[-2.22  1.39  6.69 -2.08] gives -2.22
[ 7.37  4.56  8.49 -0.29 -5.28] gives 7.37
[-2.28 -5.67 -4.66  7.68] gives -2.28
[-7.37  1.50 -0.38  3.20  6.45] gives -7.37
[ 3.50 -5.45 -1.00  6.50 -0.84 -4.40 -4.53] gives 3.50
[-0.89  7.37 -8.37  4.64  8.19 -1.39] gives -0.89
---
[-2.84 -7.28 -1.49  1.94] | 1.94
[ 7.83  0.80  5.01 -1.64 -0.95] | -0.95
[-8.41 -5.48 -1.25 -1.54 -5.97] | -5.97
[ 1.00 -8.78  3.63  7.02 -1.13  2.88  0.73] | 0.73
[ 1.34  8.41  1.87 -4.14  4.29 -1.79  4.09] | 4.09
[-6.60 -2.56 -2.37  5.53  1.96] | 1.96
[-2.86  2.27  2.77  1.58  6.95  1.42] | 1.42
[-0.17  7.77  3.93  4.71] | 4.71
[-0.21  0.50  7.37 -5.31  2.30  1.14  6.10] | 6.10
---
[[ 5.86 -4.48 -4.26  3.64 -0.20 -7.92]
 [ 2.85 -1.04  4.36 -4.49 -7.57 -1.91]] out -0.20

[ 3.56 -2.50 -3.00 -7.04 -0.13] out -0.13

[ 2.89 -0.18 -6.73  2.12 -5.82 -0.02  1.74] out -5.82

[ 5.50  5.09  7.15 -1.40 -4.98] out -4.98

[-5.41  6.82  1.95 -8.60  8.63  2.20] out 8.63

[[ 2.03 -0.63 -1.59  0.69  0.13 -2.66 -3.40]
 [ 0.24 -3.00 -1.31  6.34 -1.07 -3.31 -6.12]
 [-0.17 -0.93  3.00  1.24 -2.05  1.70  2.19]] out 0.13

[ 4.02 -4.96 -7.38 -3.33  0.00] out 0.00
---
[-2.80  4.84 -1.94  4.83  8.12] out -2.80, 8.12

[[ 1.90  3.90 -0.31  8.41 -4.25]
 [ 3.19 -0.06 -1.26 -6.60 -1.17]] out 1.90, -1.17

[-7.93 -1.23 -7.38 -6.38] out -7.93, -6.38

[ 5.13  6.40  2.58 -3.40  3.27 -0.77] out 5.13, -0.77

[[ 3.25 -4.78 -4.24  2.59]
 [ 3.84  2.64 -7.10  0.12]
 [ 4.53 -4.56  4.83 -1.71]] out 3.25, -1.71

[[-1.09 -2.15  8.02  3.96  7.29 -0.12  1.51]
 [ 1.38 -5.17  7.71 -6.36 -3.65  0.17 -7.14]] out -1.09, -7.14

[0.87 4.92 6.26 0.00] out 0.87, 0.00

[-0.16 -0.33 -7.52 -1.80  0.23] out -0.16, 0.23

[-7.41 -3.56 -3.85 -1.77] out -7.41, -1.77
---
[[ -13.653  -21.533    7.713    8.573  -57.016  -29.233   29.310   -1.126
   -15.305  -41.603]
 [ -24.170   37.816  -37.923   18.650   72.621   62.933  -63.208  -19.233
    55.641   69.221]
 [  57.993   42.528 -158.469 -122.704  192.257   49.351 -227.007 -140.870
    24.536  184.723]
 [  75.194   -4.495 -172.901 -146.129   47.081  -67.236 -149.719 -184.083
   -17.180  105.680]
 [  68.700  -11.761 -157.314 -123.447  -31.157 -116.305  -96.029 -169.608
   -30.367   23.576]
 [ -17.517  -24.946   -3.980  -11.924    4.121    1.611  -13.811   -1.095
   -24.032  -10.966]
 [-119.898  -82.871  122.154   49.276 -141.005  -32.681  153.970   94.717
   -35.486 -111.215]
 [ -96.376 -181.565   83.516  -73.931 -220.885 -170.052  181.059    7.793
  -108.351 -133.853]
 [   8.243 -126.309   45.701   13.526   20.669   38.708    4.684   35.695
  -119.145  -38.813]
 [   1.269   25.447  -82.780  -63.403   29.861  -27.202  -84.684  -77.742
    22.002   51.295]] -> -24.170

[[-1.188  0.351  0.542  0.386  0.428  0.306  0.582  1.265]
 [ 0.452  0.593  0.826  0.448  1.759  0.514 -0.201  1.265]
 [-0.512  0.351  0.247  0.381  0.612  0.032  1.201  1.336]
 [ 1.145  0.161 -0.060  0.386  0.428  0.306  0.582  1.265]
 [ 0.097  1.324 -0.200  1.610  0.372  0.572  1.216  1.265]
 [-0.661  1.645 -0.060  0.386 -0.431  0.306  0.582  1.265]
 [ 0.754  0.303 -0.060  0.386  0.428  0.306  0.582  1.265]
 [ 0.460  0.351 -1.529  0.386  0.428  0.426  1.787  1.265]
 [ 0.460  0.351 -0.057  0.386  0.428 -0.127  0.582  1.265]
 [ 1.128  0.267 -0.060  0.386  0.428  0.306  0.582  0.841]
 [ 1.083  0.746 -0.829  0.023  0.443  0.306  0.582  2.333]
 [ 0.460  0.290 -0.060  0.386  0.428  0.129  0.582  1.265]] -> 0.452

[[ -79.6  -73.2  133.4  -40.7   -1.0  -27.2   70.6   85.2   17.1  -14.5]
 [ -77.5   52.9  -40.4    3.9  -37.5  -67.2   32.6   55.3  -21.9   -6.3]
 [-205.4   43.9 -145.1   26.2  209.7  -18.3   83.0  -19.9  -42.5  -29.9]
 [ -10.8 -159.5 -132.4   40.1   26.8  109.3    6.4   31.0   39.1   10.8]
 [  81.8   52.0   96.8  -19.3  -83.2   34.0  -71.1  -31.5   39.1  -16.0]
 [ -91.4   43.2  232.7   -7.5  -54.1  -20.0  -66.3  -61.3  -48.0  -19.2]
 [-112.7 -204.3  183.7    3.5   41.5  -59.8  117.1    9.9    1.9  -56.8]
 [  54.7  -51.8  135.8    9.2   31.0  -56.7   16.0  -60.0    2.3    0.5]
 [ 106.4 -134.0 -140.5    8.8   24.5   -7.2  -31.0   97.9   47.8   50.4]
 [  89.0   86.8  -44.8  -40.0   29.2  -30.9   25.7   50.0  -29.0   -0.6]
 [  32.2  130.1 -133.3  -40.6  114.9  -69.1  -36.4  -55.7  -17.3    8.1]] -> -77.5

[[-232.4  258.7    0.0 -130.5   56.1 -197.7  126.5  -49.7  -59.8 -123.2
  -184.6 -169.5 -105.5 -121.7  -33.0  -42.4]
 [ -40.4  -73.2 -151.4   -7.5  -86.9   -7.3    3.1  -68.9  -59.7  -85.8
  -101.4 -137.5 -121.7  -30.3  -74.1 -115.2]
 [ -87.5  -60.6  -42.2   20.4  -57.3  -40.3  -58.4  -70.2  -86.3  -46.5
   -45.7  -21.1  -85.8  -91.0  -45.6   79.1]
 [ -46.4 -234.6 -110.6  -72.1  -34.0  -31.1   23.7  -31.8 -233.9 -176.5
  -184.1 -121.8 -191.2  -48.3 -273.4  -57.6]
 [-289.2 -105.3 -144.3 -115.8  -43.1 -157.4  -33.0   -7.6  -18.7   11.8
   -87.5  -97.3  -84.0   40.4 -114.4   35.8]
 [-212.8   95.0  -51.0 -242.0  204.3 -113.7  -13.1  -20.7    8.0 -125.9
  -151.5  -86.9    3.7  -25.2  -71.6 -119.4]
 [ -73.4   -9.4  -23.2   60.3  -49.6  -21.2  -67.0  -80.5  -44.3  -21.6
   -18.5   11.7  -58.6 -108.6    2.9  124.4]] -> -40.4

[[ -5.2  15.3   4.1  -7.3   4.7  16.2  25.8 -11.6  18.9  17.4   8.5]
 [ -2.2  -8.9   0.0  17.0  -2.6 -16.0 -12.8  14.1  -3.3  -8.6 -12.2]
 [ -7.1   5.2 -12.1  -7.4   0.7  10.6   4.9  -8.8 -24.5  -6.5  -2.1]
 [ -0.8  -3.4  -4.0  15.6  -3.1  11.9  17.1 -12.1 -20.3 -11.6  -0.5]
 [ 13.4 -11.8   9.6  28.9  -1.2 -13.8   1.0   5.8   8.7   5.6 -12.9]
 [ -3.9  15.5   3.9   0.3   7.2  13.1  26.7 -14.7  19.1  17.9   9.4]
 [  1.6  11.6 -15.7   2.7  22.8  -6.5 -12.5   3.7  -4.1  21.5  13.7]
 [ -0.7  15.6  -2.4  16.3  15.2   2.1  21.2 -19.8  11.6  17.2  10.7]
 [ -0.1  -4.2  -2.6  17.3  -3.9  12.6  18.9 -11.6 -18.3 -11.8   0.1]
 [ -3.4  15.5   3.5   2.8   8.0  11.9  26.9 -15.8  18.8  18.0   9.6]] -> -2.2

[[-0.35  1.58  0.33  1.94  0.18 -0.60  0.56  0.28 -0.06]
 [ 1.64 -0.38  1.01 -1.20 -0.68  0.92 -2.45 -1.51  1.73]
 [ 0.50  0.71  0.71 -0.21 -0.04  0.21 -0.57  0.04  0.06]
 [ 0.88  0.98  0.45 -0.34  0.12 -0.13  0.11  0.43  1.24]
 [-0.38  0.48 -0.10  1.11  1.09 -0.77  1.55  0.53 -0.32]
 [ 0.22 -0.89 -0.30 -0.78  0.23  0.56  0.21  0.58  0.20]
 [ 0.05 -0.62  0.42 -0.37  0.71 -0.12  0.49 -0.67 -0.02]
 [-0.28 -0.41  0.64  0.16  0.00  0.13 -0.08 -1.25 -0.49]
 [-0.08  0.57  0.14  1.14 -0.19 -0.13  0.35 -0.31  0.57]
 [ 0.53 -0.29 -0.10 -1.08  0.51  0.01  0.63 -0.05  1.12]] -> 1.64

[[  31.79  -35.87  175.75  169.24  -16.58  143.83 -152.77]
 [   3.13   96.76   59.77  113.79  268.93    7.83  -34.87]
 [ 101.81  -42.12   94.88  -76.44   70.22  127.10  155.13]
 [  78.99  153.71  127.35  -75.08   19.44   -9.79  150.11]
 [  20.09  -15.15  137.18   60.11   94.05   36.79  -16.29]
 [ 100.22   97.38  -40.02  123.94  -22.87  -78.28  -39.23]
 [  63.03  163.43   -1.05   69.85  230.44   19.48  103.22]
 [  27.60  191.05  283.87  158.67  178.16  -11.76   69.40]
 [  30.50  189.05   94.16  140.50   36.10 -112.21   -1.53]
 [  18.55  -15.71   90.09   59.46   42.47   14.53   58.48]] -> 3.13

[[ -7.99 -19.67   0.63  -6.06  -3.02  -8.46]
 [  1.10 -12.99  -0.77 -14.68 -21.65  -3.35]
 [-11.12 -20.75  23.56 -11.74  -7.84  -6.10]
 [  1.37 -11.37  -2.01 -10.04   4.99  -4.73]
 [ -5.18 -11.14   5.73  -4.69 -17.98   4.01]
 [ -8.10   1.92 -12.06  -5.83 -20.41 -14.90]
 [ -4.61  -6.81  -9.87 -10.46 -18.90 -16.87]] -> 1.10
---
[[7159 2280 4393 5277 7380 5148 3106]
 [6725 7804 7385 7437 3148 5437 8509]] ⇒ 7804

[[5 6 7 8 7 6]
 [9 5 2 1 1 2]] ⇒ 5

[[967 338 502 537]
 [817 443 116 442]] ⇒ 443

[[6 0 7 6 7]
 [9 1 2 3 6]] ⇒ 1

[[ -58 -144  -96 -721]
 [ 136   52 -118  513]] ⇒ 52

[[7 3 5 0 7 7]
 [8 4 5 3 6 7]] ⇒ 4

[[60 54 73 52 46 54 49]
 [18 39 63 80  8 54 29]] ⇒ 39
